In the rows, 128 means zero.
Each path below is one point turned by a fixed rotation once a step. After each direction that follows a path, write how fast that rotation turns it, in degrees each step (0 if it stays still).
Each turn is a multiple of 5 degrees from 10 to 175, or 0.
Each row of a path follows its step; steps can be skipped.
Rotation 1:
step 0: [116 133 123 125 119 128 114 128 123 135 140 133 126 129 127 131 113 133
 123 119 132 130 125 131 121 116 133 119 128 127 130 129 137 123 130 131
 127 116 123 132 135 127 134]
step 1: [117 128 129 133 125 133 118 137 124 131 133 135 125 122 126 135 132 124
 137 120 127 137 127 137 127 126 126 115 136 140 130 143 125 128 117 122
 121 126 126 123 123 131 127]
step 3: [116 131 128 132 123 138 120 135 131 124 139 145 136 125 132 133 122 128
 130 131 141 126 131 120 131 124 129 132 117 132 130 123 128 128 140 127
 123 120 124 132 131 133 134]
step 4: [116 131 122 139 127 139 122 135 131 133 130 129 141 120 129 138 127 124
 124 122 128 122 128 134 134 124 139 118 128 136 133 127 132 123 122 134
 119 130 128 123 137 127 118]
step 5: [114 129 119 129 125 131 117 127 134 138 134 137 127 127 119 124 132 125
 126 121 127 122 125 124 127 143 123 126 137 133 130 140 123 137 134 131
 124 136 132 127 132 120 120]
step 6: [121 140 127 123 114 139 115 127 125 126 135 137 121 118 127 121 121 125
 123 133 132 133 131 128 128 133 128 136 122 127 137 130 122 128 132 131
 127 131 138 122 138 137 133]
step 7: [114 133 119 126 123 121 119 137 118 127 130 138 128 128 136 135 136 119
 133 137 129 127 133 133 136 128 131 122 115 123 133 126 131 124 121 135
 122 128 126 128 135 131 120]
step 8: [115 128 119 126 130 125 126 126 144 138 137 127 129 121 122 130 136 119
 133 129 126 117 137 127 122 131 122 123 125 133 133 130 134 135 119 139
 128 120 128 118 131 128 128]
step 9: [120 129 122 123 122 142 130 123 131 128 123 137 125 118 119 113 130 126
 130 139 129 127 129 130 119 126 130 127 127 130 135 135 129 134 133 126
 118 116 129 132 140 124 130]
step 10: [130 132 126 130 115 136 135 136 120 137 135 138 131 116 135 136 135 126
 133 137 126 127 131 132 127 130 125 121 128 114 131 132 123 121 130 133
 117 128 135 129 136 127 130]
step 12: [120 126 124 124 125 137 114 125 127 133 132 138 116 120 128 127 124 129
 138 131 129 130 127 129 120 117 128 119 140 131 130 133 133 136 123 125
 122 117 128 119 122 135 130]
Speeds:
[126 125 129 129 127 128 125 128 131 131 127 128 127 131 128 130 131 127
 125 129 129 128 132 130 128 127 127 127 131 129 130 127 124 125 132 128
 127 125 128 128 131 131 127] | 0
Rotation 2:
step 0: [140 126 125 131 133 122 126 134 133 124 131 130 125 124 132 122 117 126
 127 134 139 121 134 134 128 130 117 127 136 125 128 135 131 134 125 117
 124 125 135 124 122 111 127]
step 2: [125 121 127 129 133 125 128 129 118 126 134 135 125 125 126 126 124 115
 116 132 124 137 128 119 136 126 135 131 139 130 123 125 120 131 119 126
 130 122 129 122 135 131 112]
step 3: [131 130 121 132 123 126 141 130 126 135 121 125 129 128 125 132 132 125
 120 137 138 144 117 128 126 126 128 137 124 136 129 125 131 138 131 129
 117 129 126 133 139 127 130]
step 4: [130 123 123 131 127 132 123 123 119 117 136 131 131 126 134 126 133 139
 119 126 126 130 128 125 116 139 127 138 122 140 124 125 127 123 123 131
 123 126 126 144 127 122 127]
step 5: [130 133 119 125 130 128 136 131 127 131 127 121 120 141 135 127 132 124
 138 127 117 134 138 135 118 127 134 129 117 131 131 121 130 125 116 130
 138 127 128 134 132 129 127]
step 6: [129 132 128 133 121 126 138 130 120 118 133 129 133 120 117 130 126 132
 128 124 128 123 133 141 127 127 135 122 126 116 134 110 135 128 119 132
 126 126 129 126 122 128 131]
step 7: [138 135 134 122 118 133 127 130 131 134 138 136 125 121 130 136 130 133
 128 130 134 130 128 132 124 126 120 122 125 114 135 140 135 130 124 131
 139 126 136 137 130 134 128]
step 8: [130 129 129 126 132 123 129 118 132 126 135 127 125 130 128 119 115 133
 134 135 137 121 139 123 134 125 127 125 136 118 125 128 115 137 129 136
 131 127 127 141 125 127 135]
step 9: [135 116 124 117 130 125 133 126 135 139 123 133 126 126 125 126 124 126
 131 113 137 126 128 131 133 123 126 135 137 121 127 130 128 126 124 123
 128 130 110 129 131 133 122]
step 11: [129 130 124 128 130 129 140 129 128 141 137 137 130 131 115 120 133 128
 128 126 128 140 131 122 129 141 124 135 124 139 132 131 121 124 142 126
 128 129 132 126 127 123 127]
step 12: [116 122 120 117 126 121 128 132 123 131 124 127 139 126 130 134 126 139
 125 129 120 131 129 129 133 125 132 129 119 137 123 124 120 122 124 134
 127 142 134 136 128 117 126]
Speeds:
[128 128 129 131 129 131 126 124 127 129 127 127 128 131 130 128 131 127
 127 129 124 126 125 129 131 127 127 126 130 127 126 130 131 126 130 129
 126 130 127 125 125 130 130] | 0
Rotation 3:
step 0: [127 125 125 134 117 122 136 133 122 132 128 131 125 118 129 128 125 137
 138 135 128 130 113 125 130 125 117 130 133 123 122 126 134 130 131 119
 133 126 131 135 133 115 123]
step 1: [120 130 132 125 130 125 133 138 122 134 135 116 125 131 134 132 125 140
 138 124 138 128 123 124 134 126 124 130 129 134 128 121 133 129 118 119
 119 133 130 130 136 120 124]
step 2: [131 125 132 123 122 121 133 120 130 132 130 128 119 126 127 134 121 144
 142 123 131 131 118 126 132 130 125 128 125 130 125 128 130 131 137 116
 130 126 134 132 137 123 138]
step 3: [126 123 127 121 133 123 130 140 129 128 133 134 124 123 128 144 130 148
 127 128 135 123 125 126 134 123 114 127 129 132 131 127 129 133 131 122
 127 135 123 123 135 124 124]
step 4: [141 134 127 125 127 120 131 134 137 134 134 124 133 133 138 139 122 147
 136 124 133 131 118 128 126 124 125 128 127 129 122 125 133 129 127 126
 136 126 127 132 129 133 136]
step 5: [136 136 129 123 128 122 133 135 129 131 135 138 126 121 124 124 127 138
 131 125 136 133 117 130 142 120 119 131 137 139 129 120 123 132 134 125
 133 129 128 126 131 126 126]
step 7: [129 130 133 120 123 127 129 133 131 125 133 133 126 126 143 129 132 130
 135 129 130 134 118 132 138 120 129 125 139 129 126 120 127 124 140 119
 132 135 125 138 138 126 135]
step 9: [116 130 136 123 117 121 134 133 136 128 138 128 123 129 132 132 125 131
 128 129 133 136 112 121 124 125 126 128 134 129 121 123 132 133 130 124
 128 137 124 133 133 139 135]
step 10: [122 129 133 124 122 133 132 141 135 132 124 131 131 121 124 126 131 139
 142 119 129 133 118 125 132 127 119 130 131 135 126 137 122 117 131 120
 127 135 124 128 130 136 129]
step 11: [124 125 134 130 132 125 137 138 141 131 131 120 127 122 125 124 128 143
 129 138 134 126 121 125 127 120 125 133 130 123 126 127 128 134 135 122
 122 129 128 139 128 137 134]
step 12: [124 129 133 125 123 125 134 127 132 126 122 126 129 121 137 122 136 141
 141 126 139 130 116 134 127 131 114 129 133 128 126 123 125 127 127 129
 127 126 115 134 133 131 124]
Speeds:
[130 127 128 131 124 124 129 127 130 128 126 125 131 130 129 127 126 129
 125 129 126 129 129 125 128 129 130 129 128 128 129 128 131 132 130 128
 128 128 130 130 131 130 132] | 155
[127 125 124 125 126 129 126 129 128 126 130 126 129 127 133 130 129 127
 128 129 128 128 125 126 124 129 127 126 128 128 130 126 130 130 124 131
 125 127 125 128 129 129 127] | 130
Rotation 4:
step 0: [116 122 126 138 125 127 118 127 123 114 135 132 126 122 127 114 130 122
 130 132 130 131 129 120 122 121 127 121 138 127 114 126 120 122 114 121
 131 122 125 128 129 125 124]
step 1: [124 135 129 134 132 127 119 136 133 144 125 130 129 134 128 130 133 133
 137 131 122 123 119 124 118 119 124 129 122 133 125 127 131 143 122 137
 136 137 132 140 122 131 119]
step 2: [125 130 126 132 139 131 136 134 127 130 124 121 130 127 122 114 127 119
 121 118 138 122 126 129 119 124 134 128 126 118 129 127 128 117 142 132
 143 131 130 123 137 136 136]
step 3: [131 112 133 128 125 123 136 129 131 126 134 132 121 130 127 118 129 134
 138 130 127 132 133 115 128 133 122 128 135 125 121 122 134 119 116 127
 124 137 120 139 137 141 126]
step 5: [134 136 118 132 130 127 141 128 129 114 132 135 125 128 121 124 116 130
 122 128 135 120 136 124 128 131 130 119 125 131 117 128 122 134 140 126
 131 142 128 117 131 127 131]
step 6: [123 121 130 125 130 123 132 129 134 130 129 139 125 122 134 138 144 123
 117 130 123 130 132 121 123 131 114 137 132 126 124 129 115 126 127 128
 114 138 120 135 131 127 124]
step 7: [131 138 125 119 128 121 120 129 126 141 122 132 130 139 126 132 123 133
 122 129 132 137 135 121 122 138 119 125 127 129 133 136 126 125 135 126
 134 120 149 123 130 127 125]
step 8: [123 134 123 130 127 129 130 134 119 118 125 129 139 126 120 129 117 126
 125 125 133 121 135 132 142 120 126 116 130 132 125 129 119 120 129 122
 120 129 126 144 142 127 125]
step 9: [128 125 122 139 132 119 127 130 133 135 119 130 130 128 137 128 127 131
 123 131 118 135 118 124 124 117 126 141 130 137 119 123 134 121 126 123
 109 126 131 127 124 127 119]
step 10: [122 137 120 128 129 135 125 115 130 127 130 123 136 130 130 119 122 124
 122 115 121 133 121 120 130 127 116 124 135 128 130 129 127 128 125 133
 145 128 144 129 125 121 135]
step 12: [114 131 126 122 129 124 134 138 121 136 128 125 131 128 129 140 136 130
 129 123 123 129 121 119 121 131 134 136 140 127 126 113 146 121 132 131
 123 125 129 122 126 131 134]
Speeds:
[128 128 129 131 127 129 129 131 127 124 130 124 127 128 128 127 128 127
 124 132 133 130 127 127 131 129 125 129 127 127 127 128 129 132 125 128
 127 128 128 130 131 128 128] | 135
